Each path below is one point turned by a fixed rotation once a step. After each direction that follows a path, write how fast that rotation turns it, in degrees a step (0 if it stays still).
Each turn is a multiple of 5 degrees from 10 to 175, or 0.
Each row of a path follows its step; steps can be skipped.
path 1
step 0: [ 12.8  -4.8 -18.7  -5.7   4.1   1.3  -7.8 -15.2 -40.0   7.8 -14.2  23.8
  -5.0  -8.0   1.6  -3.7 -19.0  12.4   2.9 -26.5  -0.8  23.0 -22.5 -22.1
   9.4  13.7  11.2  -3.1 -27.3  -8.4  14.1  10.8 -12.7   4.9  -2.7  30.0
 -11.0  16.6]
step 1: [  8.1  -1.8 -18.4  11.5   4.4  23.3  -7.2   2.7 -41.0  19.9   4.6   3.6
 -15.4 -26.4 -12.8   2.1 -24.7 -22.8  -4.0   7.4  -5.7   3.0   6.4 -26.9
  14.1 -15.8 -12.2  -4.0  -8.7   2.2 -18.2  -8.8  -3.8 -26.5  20.7 -11.7
 -23.4   9.9]
step 2: [ -0.9 -18.5  -8.5  12.4  -3.8  22.9 -19.0   3.8 -13.4 -17.3 -34.3  39.0
   1.4 -13.8  10.8 -17.0  -6.6 -12.5 -11.4  17.8 -15.0   3.1   2.8 -14.1
  -3.3 -16.2  14.1 -16.9  -4.4  26.6   8.2 -31.9  -3.8   0.2 -10.0  -8.2
 -12.5  -9.4]
step 3: [ -1.7 -12.9 -14.5  38.1  18.3 -12.0  -6.5   1.1  -6.9  11.6 -17.9  11.0
 -15.4  15.3 -22.3  -6.4  17.3  -7.7  12.5  -4.8 -13.3  14.5  33.8  21.9
  12.0  -8.9 -16.3   1.8  -5.7  15.3  14.0 -34.9 -17.5   0.5  -3.0  -9.0
 -10.6   2.4]
step 4: [-34.9 -16.6   8.3  28.0  10.1  -6.3 -10.4  -1.7  -2.6   5.1 -14.3  17.4
   5.4   2.7 -38.2  -5.0  -6.1 -21.2 -14.6   8.0  -2.3   0.0  -3.6  19.3
 -18.7 -11.6 -13.2 -24.8  14.0 -15.3  28.3   6.6  -3.4  -9.0  -7.8  21.9
   8.0  -6.6]
step 5: [ -0.1 -23.0  16.6   7.8 -13.9   3.0   0.6  -4.5  13.4   0.3 -15.5 -16.7
  -7.2  32.4 -13.4  -2.7 -28.7   3.3  13.3   3.9  -2.3  36.3 -10.9  22.8
  -9.2  -4.7  -6.3 -29.0   9.2 -30.8  -2.3  -5.6 -22.3 -12.8 -11.3 -12.8
 -10.5   8.0]
step 6: [ -0.1 -14.2  19.2   3.9   7.9 -12.0   4.0  -6.0 -18.2  -1.2  -8.9 -25.6
  14.7  14.2   4.7  -1.6 -16.9  -2.7  -4.4  24.1 -23.8   4.1 -15.8  -3.1
  20.4  -6.1   4.1  13.7  -8.8 -48.6   5.5  -9.1 -12.2   9.0 -10.9  31.4
 -12.8 -19.6]
step 7: [ 15.6  -5.3 -12.8  -9.1   3.3  24.0  15.8  21.9   5.9  32.8 -22.0   2.9
  -4.6  -3.0  10.8 -10.8  -0.1   3.4   6.8  -6.2 -13.3  17.1 -24.4  -3.4
  22.2 -26.5   6.0   9.0  -6.1 -25.8   3.9  11.0 -20.1 -15.6   2.9  32.1
   4.4  19.4]
step 8: [ 10.0 -17.3   7.9   8.5  -0.4  13.0  -0.8  -6.7 -39.4   4.6  15.7   4.2
   7.7  -6.4  16.4 -14.8 -19.6   0.8  24.8  22.9 -12.3  -7.7  -1.1 -14.3
  24.1 -23.1   3.2  -1.6 -20.8   7.2   9.7  13.5  -3.9 -28.4  -5.0   4.8
  24.0  26.5]
step 9: [ 17.2  12.9  -3.0  14.8   8.9  22.9  -8.9 -28.7 -19.9  24.2 -19.2  22.7
  -8.0   5.1   8.3 -11.3   7.3 -12.2  -0.8   5.1  22.5  13.3  -0.9 -13.6
  26.1 -12.0  21.6 -27.1 -24.9  19.5  -1.2   1.2 -13.8  -7.2 -14.2  -1.8
   3.4 -21.0]
[  1.1  -4.2   5.2  -0.2   0.3   7.8   4.3  -1.8   5.2  -3.0   7.3   3.4
  -0.7  -7.9   0.2  -2.6  -4.6  -4.7   2.7   2.8   3.3  -3.8   0.0   1.6
  -6.9  -5.7  -6.2  -9.0   9.1   0.1  -4.3   3.8   5.6 -10.5   7.0   6.1
  -3.9  12.5] : 110
[ 5.7 -6.8  7.4 -5.6 -2.6  3.1 -2.9 -2.8  2.1  3.0 -0.4 -2.7  4.3  8.2
  1.8  6.5  4.8 -2.3  5.8  3.1 -1.9 11.0 -2.7 -3.0  5.3 -4.9  2.6  6.3
 -1.3  0.1  5.5 12.6  9.6 -1.1 11.0  3.6  2.0 -3.5] : 40
[  2.7  -5.8  -8.7  12.0   3.4  -5.1   1.5   0.0   4.1   0.8  -2.2   8.4
  -1.6   1.2  -5.8   0.4   1.4   2.6  -0.5  10.8   3.2  -2.2  -1.5 -10.9
  -3.1   2.5   2.6  -3.5  -4.7  11.2  -3.5   1.2   0.0   3.0  13.1  -5.1
  -0.8  -1.1] : 45
path 2
step 0: [ 17.3  -0.2  -8.1   7.5 -12.5   8.6  -1.8   0.4   4.7 -34.0 -10.0 -11.6
 -31.3 -18.8  10.6 -35.4  -7.5  -7.4 -12.2  -3.0   8.4  -5.7 -32.8  -0.1
  -7.4   2.1   9.6  -3.1   3.6   6.3 -36.2   2.9  23.5  -3.6  17.4 -24.6
  -4.9   1.5]
step 1: [ 13.2  -4.4   8.2  -5.2  -2.9  -7.6  12.4  -4.7 -15.4 -29.4  -9.3  16.4
 -42.0  -5.7  15.6   4.9   8.7  -2.9 -12.3 -21.5   8.0  34.5 -19.4  -4.9
  -8.7  -3.5   6.6 -15.4 -20.5   5.3 -13.9 -19.2  -1.4  -2.8  30.7   0.9
  -3.1  22.5]
step 2: [ 13.4 -16.8   7.1   8.5 -16.0  17.6 -13.7 -27.2 -30.9  -8.6 -11.1  -3.2
 -15.0 -19.4  34.3 -21.2  18.6  12.4 -12.9 -20.8  -7.8  22.9  -5.9  -6.1
  12.7  -6.8 -16.2  -1.2  -3.0  -4.9 -33.8  -8.1  -4.4   6.2   1.0 -11.6
  11.9  -0.3]
step 3: [-38.3 -15.8   2.0  21.7 -14.5  -8.1   7.5 -20.2 -22.7 -12.1  -8.3   2.2
 -29.3 -17.9   2.6 -15.7  19.5  13.4 -12.6  -6.0  11.8  31.1  -6.8 -31.2
  -0.1  24.4   1.7  11.7 -12.0 -12.9   4.5  -4.2  10.5  -2.2   5.7  -5.7
  11.1  -0.5]
step 4: [ -1.8  -8.8  -1.7   8.7  -6.6  14.3  16.8  -4.5  14.1  -3.1 -38.9 -27.8
 -21.1 -14.5   8.5 -19.5   9.1  16.2 -20.6  -7.0  -6.8  -2.1  -3.7 -16.3
  -3.7  -0.4 -11.0  25.4 -44.8  -8.8 -13.3   1.5   9.9  11.1   1.1 -13.4
  21.5   5.0]
step 5: [-10.4  -7.9   2.3 -26.8  -8.0 -21.7  27.0  -5.7 -10.5  15.7 -22.7  -4.1
 -33.0 -28.1  -6.3  -2.7   6.6 -30.0 -16.5  -1.8 -10.5  18.1  -5.4 -30.5
  -2.7 -13.9 -14.0   9.0 -22.2 -12.6  -6.2   9.2  -0.7  13.5  13.8 -11.9
   1.1   2.1]
step 6: [ 10.1 -22.4  -9.7   5.1  -0.7  11.3  17.8  -5.2  11.9 -19.7  -3.8   8.9
  -4.4 -13.9  -1.9 -21.4  18.2 -36.1  -4.4   3.1  -5.4  12.9  -4.1 -23.6
   0.4 -13.3  -9.5   4.0  -5.9  -7.6 -37.1  29.5  -1.6  11.4  -6.0 -29.8
  28.3  -0.3]
step 7: [ -5.4   3.1 -25.6 -11.7  16.6 -21.7  24.2 -25.6  21.8  -7.7  15.5  10.9
 -26.5  -2.1  17.0 -24.1  13.4  -5.2 -13.1  -8.7   8.7  23.7  -5.9 -32.2
  -7.7 -12.7  11.6  -1.2   4.9 -18.0  -3.2   7.8   3.5  -3.7  12.9 -17.6
  11.8  26.0]
step 8: [ -2.3  22.4   2.0   4.8   7.7   7.8  14.6 -17.1   8.5 -21.6   3.9 -12.7
 -23.8 -23.6  27.7 -19.4  12.9   1.3 -17.2 -22.4   8.6  -3.6  -1.9  -2.4
 -11.4 -32.6   1.3 -22.0   2.3  -5.9 -17.2   5.0   4.1  38.0 -15.0 -16.0
  16.2   6.0]
step 9: [-23.9  19.2   3.2  11.0 -19.3  13.3  33.2  -4.0  -6.0   5.1   3.0  -3.0
 -34.8 -17.4  37.8  -4.3  16.7 -16.7  -7.7  -7.4   8.7  12.7 -14.7 -29.2
  -4.9  -8.0  15.4 -16.4  10.6   9.8  -9.1  -0.1  -4.1  -0.2  16.7  -8.5
 -12.8  -9.2]
[ -4.4   3.5   5.7  -7.0  -5.5   9.1   6.2  10.8   0.7  -2.3  -8.2  -1.0
  -0.7  -3.0   0.1   5.8  -6.0  -2.6   0.6  -0.3  -5.1  -9.4  -7.1  -2.4
   0.5   3.8   4.2  -4.4  -3.7  -8.1  -3.5   2.4   2.3   2.7   2.1  -2.6
 -13.3   5.9] : 80
[  3.6   5.6  -1.5  -3.4  -4.0  -3.3  -4.7   1.2  -8.7  -4.4  -5.6   4.7
   2.6  -4.5  -6.9   2.9   2.3   5.0  -1.6  -6.3   7.6  -2.2  -1.4   8.1
   3.6   9.0   2.8   9.7   0.8   7.2 -12.0  -8.9   3.5  -6.3   5.1  -0.7
  -0.4   1.9] : 25
[  0.9  -7.3   4.1   6.4  -5.6  -4.1   1.1   6.4  -8.5  -3.2   1.8   1.3
  -7.9   5.1  14.2  -1.2 -11.8   7.0   2.0  -1.2   1.8  -5.4  -3.3   1.0
  -6.3   3.1  -3.1  -7.9   4.7   2.1  -2.4  -8.2  -3.5  -2.3   1.1   3.9
   3.9  -2.9] : 40
[ 8.1 -4.4 -3.0  2.6 -0.1  1.1  2.9  1.2 14.1 -3.0 -2.1 -0.8 -1.3  5.5
  2.1 11.7  3.8  6.7 -3.4 -6.0 -7.6  0.6  5.1 -7.1 -3.5 -0.8  8.5  7.6
  0.3 -2.9 -1.0 -8.1 -9.5 -5.4  4.5  0.9 -0.6  0.2] : 125
[  3.8  12.1   2.5   1.0  -1.7   1.9   1.6   4.1  -1.1   1.4  -0.8  -5.1
  -9.6  -0.4   0.0   9.8  -4.8  -6.7  -7.7   1.0  -1.8   4.4   4.4   5.7
  -0.8 -13.9  -6.2  -1.4  -9.2  10.3  -0.4  -3.4   1.7  -1.1   2.5   3.8
  -0.5  -4.2] : 95
